In the rows, 128 means zero.
Which row each row swaps with, under one turn or mirror
The rows were stretched afterwards, more along some directions than others.
difo: [126 148 120 138 104 151  88 218 100 133 131 140 138 157 147 138  92  84
 116 171  93 133 119 133 124 105 120 176 143 168 146]
binoz: [116 141 124 126 125 132 127 140 149 126 129 134 129 133 142 117 115 122
 125 148 128 150 132 142 126 138 129 148 105 130 129]
dal: [142 163 137 156 134 174  99 183 129 131 135 134 157 171 141 134  80  91
 138 175 105 128 116 113 123 137 103 174 133 159 142]
gaba: [142 150 133 148 134 184  96 194 126 121 125 120 154 161 148 141  81 106
 132 171 122 143 107 120 135 139 123 171 125 154 139]
mazul: [141 150 127 132 139 135 137 138 141 128 126 127 142 135 132 110 122 114
 117 142 138 137 125 151 132 144 122 147 117 138 147]
gisog: [138 124 134 135 128 146  91 180  97 123 129 144 142 155 137 152 103 110
 140 125 117 118 114 143 105 132 135 150 154 128 142]
Ninef: [161 154 129 164 128 174 106 187 131 127 129 135 160 167 147 131  71  89
 116 165 106 137 111 118 131 133 110 168 138 172 149]
tisaf: [149 167 130 154 133 185 107 177 124 121 132 130 158 161 144 135  85  92
 127 173 108 135 116 120 133 131 116 176 135 165 141]
kot: [136 147 138 130 120 155 104 187 100 115 118 127 150 140 140 136 118 117
 129 134 118 123  99 151 117 144 136 146 136 137 134]
solor: [154 138 135 137 129 136 106 160 100 131 116 124 166 162 151 147 124 110
 124 144 120 121  79 145 123 154 139 134 159 138 133]
Seriv: [133 157 143 140 122 130 107 141 122 113 131 133 162 165 152 134 132 124
 149 149 126 118  99 135 131 152 129 144 145 121 139]
Tavul: [117 125 121 131 119 168 122 164 162 113 135 125 141 134 136 123 100 130
 136 142 117 148 118 128 153 103 131 139 127 124 119]
veme: [123 143 127 134 122 146 104 196 108 141 132 135 142 158 134 143 101  91
 126 148  91 140 131 125 113 109 120 177 144 158 159]
lumi: [117 146 114 138 109 142  88 210  97 140 124 139 142 165 144 154  98  94
 120 166 102 142 119 143 122 119 124 172 150 161 154]
famut: [126 163 119 143 106 152  89 219  93 129 129 123 154 164 143 145  93  89
 122 179 106 136 114 135 129 121 125 178 150 162 151]
zusam: [151 167 131 155 128 183 103 194 124 128 127 128 172 167 145 138  84  93
 125 177 100 141 109 119 135 145 112 177 141 170 151]
Rusa: [139 133 145 154 123 120 122 146 118 130 133 136 137 151 136 113 129 108
 135 127 124 142 129 135 133 135 124 140 121 127 154]
Sasus: [133 142 119 136 106 151  86 213  97 137 132 128 144 158 143 147 100  85
 112 171  94 131 119 131 115 122 138 160 146 160 152]
febo: [144 139 140 158 111 131 114 170 109 124 132 130 144 150 130 120 126  97
 134 138 122 136 117 128 122 133 121 151 127 123 154]
binat: [135 124 143 137 142 169 117 155 166 115 138 119 152 147 141 125  90 127
 125 139 120 147 126 144 161 118 141 134 116 122 131]
Dotim: [137 144 128 127 137 136 134 136 131 119 125 137 138 132 143 121 121 113
 117 132 136 144 120 165 133 125 126 158 134 144 130]
bobe: [129 173 135 149 131 176 101 180 130 135 133 137 153 163 141 127  81  93
 138 172 100 141 119 112 135 132 103 186 135 160 145]
bemu: [135 161 130 144 129 143 138 154 138 124 122 133 130 135 136 117 105 105
 111 134 129 153 131 162 129 144 125 151 121 140 136]
sof: [120 135 134 121 120 133 112 158 112 109 127 139 142 144 148 135 121 132
 133 139 114 124 103 144 123 138 139 135 135 127 127]
fonik: [123 144 123 137 117 151  91 214  99 142 122 131 136 161 142 143  96  83
 115 163 107 138 119 149 112 128 134 167 140 162 157]
vanon: [136 152 118 124 132 134 139 130 135 130 131 133 142 129 133 127 116 114
 113 129 124 139 131 137 125 137 131 145 125 141 137]
deni: [110 137 133 118 113 155 118 154 155 117 143 125 147 138 132 138 113 133
 137 153 119 148 119 134 141 122 140 136 134 118 114]
lut: [114 129 125 118 115 152  99 153 147 122 137 135 130 147 133 138  99 131
 141 144 123 150 125 137 140 119 140 148 143 108 111]
mogu: [136 164 131 157 124 177 101 195 130 120 129 140 153 163 142 133  76  89
 129 176 106 136 117 115 131 122 101 182 143 169 139]
sidol: [151 161 133 152 133 186 101 190 120 134 123 127 152 162 138 130  79  84
 124 160 115 140 118 127 125 143 113 174 141 163 146]
tiri: [146 144 131 163 121 144 119 165 113 120 136 133 148 150 130 129 110 111
 128 119 107 152 132 128 134 117 128 157 137 132 156]
bebi: [131 163 141 146 121 167  92 194 119 118 129 139 144 157 143 142  96  95
 141 176 114 140 108 117 130 123 111 187 135 157 134]
pufum: [122 136 137 133 113 134  89 186 106 121 120 142 142 170 142 151 127 130
 157 148 131 132 102 146 114 148 128 157 144 121 143]
zar: [130 141 113 143 110 147  85 211 101 134 132 133 153 167 152 148  89  91
 127 162  90 134 109 129 124 105 122 178 154 159 152]
muke: [134 167 130 146 131 181 102 182 134 123 128 134 149 166 138 127  86  92
 137 173 112 144 118 117 133 127 107 177 133 159 138]
Lize: [136 137 122 136 107 167  87 220 113 139 130 132 143 155 142 134  82  77
 107 165  86 125 124 136 111 106 122 164 141 164 146]
leb: [134 148 130 139 124 132 141 145 146 123 122 137 141 142 141 101 115 120
 112 137 128 151 122 159 137 131 118 150 112 133 150]
furo: [163 125 132 142 119 146 106 174 107 119 127 136 142 144 138 125 119  89
 127 143 110 138 107 128 118 124 129 150 136 133 140]
ler: [121 129 140 133 117 141  96 165 122 102 127 133 159 151 153 137 124 125
 146 149 119 121  98 143 129 130 136 147 145 123 129]
lin: [128 149 137 147 109 147 123 150 122 114 134 134 141 150 131 112 123 100
 131 157 120 143 114 135 140 114 126 156 139 117 130]
ved: [146 154 129 153 131 182 105 188 132 125 124 134 156 157 150 133  81  91
 125 164 104 150 111 119 130 129 111 178 137 169 152]
nasu: [117 162 106 137 109 138 134 155 109 132 122 145 130 138 119 123 119 117
 117 142 129 140 131 151 116 127 127 147 133 133 144]
vilu: [129 139 139 128 116 173 130 155 167 112 127 125 146 132 131 109 105 129
 118 148 120 153 113 144 151 125 132 133 125 122 129]
lafav: [128 148 117 137 111 153 101 209  96 138 132 130 139 152 132 143  97  92
 118 160  93 130 128 136 116 114 128 160 145 166 154]
liduz: [144 138 140 131 144 154 136 159 153 127 115 121 147 139 140 103 110 107
 111 143 128 139 124 155 137 149 129 135 101 142 139]
Limuk: [128 134 129 123 124 173 117 149 167 114 140 120 157 133 134 123 109 129
 132 159 115 141 108 127 157 116 134 139 131 119 123]
vap: [128 152 144 132 129 143 103 158 122 115 126 133 160 163 140 135 114 121
 143 150 121 121 104 126 125 157 136 149 134 111 141]
san: [119 137 128 132 118 172 114 162 158 119 135 122 155 153 148 133  96 125
 133 156 115 152 117 138 164 118 132 140 127 112 115]
Kege: [127 159 120 121 102 150 111 136 122 113 147 139 147 133 138 120 119 124
 130 172 106 139  97 144 151 106 130 147 153 131 114]
medi: [119 147 123 130 108 174 114 187 146 117 136 128 147 147 139 126  95 127
 129 148 106 155 115 150 148 116 139 145 131 126 117]
Vimab: [109 150 122 139 104 138  91 221  99 133 127 144 130 157 132 146 104  93
 134 163 100 136 129 125 108 110 117 182 143 160 154]
bet: [141 142 139 150 122 152 126 149 122 123 137 132 146 155 130 121 114 112
 121 136 120 153 139 137 138 134 131 140 124 118 141]
pil: [145 147 134 141 149 146 150 142 129 124 119 126 137 134 136 119 104 113
 120 117 135 147 130 152 136 147 136 150 120 141 136]
Lagu: [132 153 127 141 117 161  90 213 105 135 133 122 141 157 138 137  86  85
 121 163  98 128 131 130 121 117 123 169 129 159 158]
Sesis: [122 136 117 117 116 179 112 159 156 112 141 115 149 121 127 130  97 136
 125 157 115 145 119 132 147 112 135 133 127 123 105]
nurir: [131 131 139 138 111 119 109 158 120 121 125 141 118 147 132 130 139 101
 145 142 115 144 123 120 113 123 124 157 134 118 151]
Dusum: [144 144 146 138 120 135 108 166 112 137 132 127 140 152 123 115 122 113
 125 149 119 146 122 139 135 149 128 137 119 113 148]
bopor: [129 145 123 140 117 165  90 219 105 134 130 131 149 161 143 141  87  85
 121 158  98 139 124 142 116 106 119 178 142 163 158]
melov: [129 140 130 145 104 131 105 163 123 132 132 127 137 148 134 114 131 118
 131 151 108 142 129 136 131 136 125 134 128 117 149]
nobev: [123 129 132 124 128 174 117 175 136 111 136 115 144 135 136 132  94 129
 134 134 116 143 121 150 151 102 148 146 129 120 112]
tezef: [113 158 103 134 105 130 129 161 106 134 126 153 127 144 119 121 125 113
 126 137 118 139 130 157 114 123 125 152 147 141 144]
vomi: [134 155 121 137 110 151 120 141 124 105 132 138 134 131 131 130 121 115
 129 161 126 142  98 149 144 114 129 147 150 132 115]
netip: [121 171 110 146 107 133 135 145 117 133 124 140 142 145 123 114 115 105
 119 156 126 130 131 144 118 145 117 145 142 138 148]
doken: [117 148 126 137 119 117 121 151  96 122 127 153 136 154 140 128 124 134
 135 134 127 137 102 159 127 140 131 153 152 136 142]
farib: [129 160 118 121 112 151 129 130 124 106 138 145 136 118 121 125 126 128
 124 155 111 147 102 141 137 101 130 147 157 135 114]
zipi: [140 133 137 156 131 138 114 153 128 131 140 127 149 156 132 116 106 111
 128 142 101 133 140 116 135 122 126 134 125 123 146]
dadad: [141 132 141 153 126 150 120 171 140 112 132 130 155 154 142 106 130  99
 116 154 128 164 103 154 153 130 119 157 121 130 152]
lok: [130 149 128 141 102 125 100 169 122 121 135 125 138 142 125 124 134 119
 131 157 107 143 121 115 126 128 116 147 139 123 151]
tuf: [139 160 132 160 134 177 103 187 134 130 132 135 161 176 144 130  82  91
 136 173 105 151 111 122 135 128 108 181 136 162 146]
puve: [147 142 151 130 138 148 100 156 106 121 127 124 163 159 153 135 117 115
 127 150 124 107  99 141 131 156 148 130 136 128 127]
dalaz: [129 136 136 133 117 137  96 166 104 112 133 143 152 145 142 140 124 125
 142 134 113 128  97 142 118 135 136 156 153 130 140]
modep: [129 163 141 139 118 141  94 162 121 130 129 135 165 172 148 139 127 123
 145 153 121 123 101 118 127 162 122 158 135 119 149]
kekil: [124 141 125 124 115 116 122 154 133 131 118 136 127 148 137 124 121 110
 135 151 135 137 112 140 121 145 121 146 126 124 123]
Zir: [139 130 121 155 134 151 103 156 124 141 137 126 140 164 131 119  94 113
 129 119 110 143 146 126 125 119 133 143 129 122 153]
Pemi: [127 152 121 120 138 139 133 140 135 120 123 134 130 136 138 113 113 124
 119 129 133 151 134 161 132 142 128 145 126 140 132]
Beno: [116 133 143 138 139 148 112 164 141 114 132 145 152 161 148 123 118 122
 137 132 127 141  99 151 140 142 124 155 130 130 152]

dalaz pairs with febo
solor pairs with Zir
Beno pairs with dadad
binoz pairs with deni
vap pairs with Dusum
Tavul pairs with Dotim
liduz pairs with binat
sidol pairs with zar
Limuk pairs with mazul

